In the rows, 128 means zero.
Which row each row swaps with, under one turn or mirror
The rows were stretched afterwards, more along some directions than others.
q105: [132 161 150 118 137 107 156 105 153 137 109  95 120  76 123 106 135 101
  99 108  99 121]
q403: [105 143 139 146 115 135 130 138 147 110 124 111  98 149 146 130 132 109
 134 119 141 126]
q124: [ 99 158  94 167 103 128 130 142 128 123 139 114 118  96 106 110 132 145
 136 142 120 149]
q270: [144 133 164  99 119 144 149 126 155 128 104 102 147 118 174 113 157  97
 109  61 111 131]
q275: [156 138 159 130 143 141 125 125 113 127 109 117 138 166 152 133 128  92
 129 115 128 117]
q542: [ 99 183 115 165 136 103 140 144 163 111 131 103  96  78 111 110 126 119
 110 137 131 116]
q876: [112 135 119 117 112 115 155 120 155 150 126 128 139 115 134 130 169  98
 120 108  97 135]
q235: [117 152 109 161 121 133 111 123 124 117 130 104  99 121 113 129 129 139
 119 158 125 168]
q710: [132 191 125 158 109 136 139 163 127 119 139 113 136 114 135  90  97 126
 123 140 140 116]
q153: [117 180 143 165 111 130 159 175 117 103 120 122 124 111 123 116 126  90
 137 128 158 125]
q205: [140 145 106 127 117 128 131 139 139 131 123 112 148  99 119 102 152 133
 131 110  82 110]
q357: [128 159 135 114 138 139 130 119 137 133 128 103 126 105 138 102 144 108
 120 113  90 129]
q750: [106 147 139 155 124 125 127 159 119 113 128 130  91 151 132 138 128 131
 142 160 167 127]
q646: [132 169 153 138 148 133 136 134 113 118 130  95 118 150 149 127 114  92
 122 148 153 105]
q979: [ 89 166 154 129 135 137 159 138 137 117 119 117 110 105 128 130 144 105
 103  94 132 149]
q119: [157  98 149 105 137 138 117  86 118 147 109 103 135 157 167 131 149 132
 115 102  90 139]
q192: [125 144 132 134 102 107 165 108 169 142 118 122 121  90 133 132 156 100
 112 108  88 137]
q100: [142 165 165 159 109 110 158 159 140 122 122 116 135 112 147 118 120  98
 133 126 151 129]
q53: [128 163 132 163 110 120 146 147 136 104 121 150 134 121 146 114 114 124
 140  96 132 135]
q157: [131 144 154 115 104 106 172 125 183 144 114 103 114  80 144 122 150  90
 102  97  95 131]
q545: [108 165 168 104 142 118 144  88 151 139 113  95  79 112 124 134 151  97
 105 129 129 144]
q333: [128 158 184 147 133 139 143 146 143  90 122 113  90 129 151 132 132  91
 101 107 147 125]
q317: [110 111 107 110 110 140 125 115 118 145 137 134 147 135 130 129 152 130
 133 129 127 147]
q236: [ 87 196 121 148 113 133 142 163 134 111 147 112 123 114 124 107 117 123
 118 133 160 133]
q424: [148 131 160 110 146 136 125 136 106 141 112 107 148 143 161 117 118 110
 126 123 141 122]
q837: [111 127 107 120 106 113 160 134 157 152 141 144 148 105 136 123 149 130
 131 103 103 136]
q946: [145 162 188 124 149 123 142 130 128 115 113  71  93  87 126 110 129  90
  95 118 137 117]
q706: [143 126 151 163 123 118 138 161 125 122 124 135 133 116 147 113 134 102
 144 120 143 119]
q27: [115 146 131 154 136 122 144 140 133 101 128 131 151 127 168 112 116 109
 134 110 139 117]
q815: [109 195 177 144 152 126 141 148 149 103 123  80  68  98 103 124 126  86
 115 147 147 111]
q467: [ 92 158 170 131 138 119 138 130 143 113 118  99  75 109 122 148 133  97
 113 138 157 137]
q465: [119 126 115 132 125 106 150 130 152 119 142 130 152 117 152 115 139 119
 117 104 114 109]
q269: [145 137 125 122 123 122 135 107 119 143 128 116 149 101 152  94 119 114
 113  82 106 123]
q624: [110 180 134 146 111 114 121 131 141 142 127  75  75 103  84 116 136 130
 131 181 120 145]
q963: [115 155 100 130 125 122 133 135 122 160 126 121 135 123 122 119 140 163
 158 153 129 140]
q572: [150 129 163 103 123 138 138 121 110 138 101 105 137 128 159 131 155 114
 110  97 115 148]
q68: [139 142 154 152 155 109 120 109 113 136 119 101  85 150 143 137 103 131
 134 158 145 135]
q108: [108 193 125 163 111 133 155 188 133 100 136 112 139 103 124 101 106 110
 113 124 143 130]
q818: [150 104 108 138 122 127 132 137 135 131 131 134 163 114 149 119 152 129
 127 121 118 130]
q386: [130 178 140 142 141 122 130 133 110 146 126  73  84  92 107 105 117 134
 122 170 141 139]
q495: [134 150 144 173 138 105 153 147 112 125 122 110 113 114 143 122 106 112
 137 154 167 123]
q755: [132 185 141 160 139 120 144 144 123 117 144 115 109 120 142 113  83 110
 125 140 145 105]
q941: [149 141 105 159 114 129 149 168 132 134 130 147 182 107 153  97 134 132
 141 111 117 128]
q897: [100 155 159 109 139 129 131 104 152 123 118 100  89 110 113 141 154 119
 111 115 138 136]
q404: [128 125 121 128 141 146 144 160 101 138 140 145 176 154 168 115 121 129
 139 103 138 105]
q432: [110 168 119 153 129 135 139 160 143 112 126 122 131 127 129 142 145 113
 121 154 142 150]
q31: [117 161 127 150 133 128 106 128 111 134 120  75 106 105 116 111 127 159
 130 153 127 158]
q395: [121 187 143 132 126 127 138 125 145 115 135 100  97 108 123 109 128 103
  94 115 100 147]
q203: [155 129 165 115 150 125 134 101 110 145 108 110 148 146 167 120 111 114
 135 104 127 128]
q412: [121 182 142 159 104 125 146 168 135 109 134  98 116 117 148  98  81 114
 118 133 158 120]

Swapped with q465: q395
Swapped with q542: q269
Swapped with q706: q31
Swapped with q157: q412
Swapped with q815: q203
Swapped with q236: q876

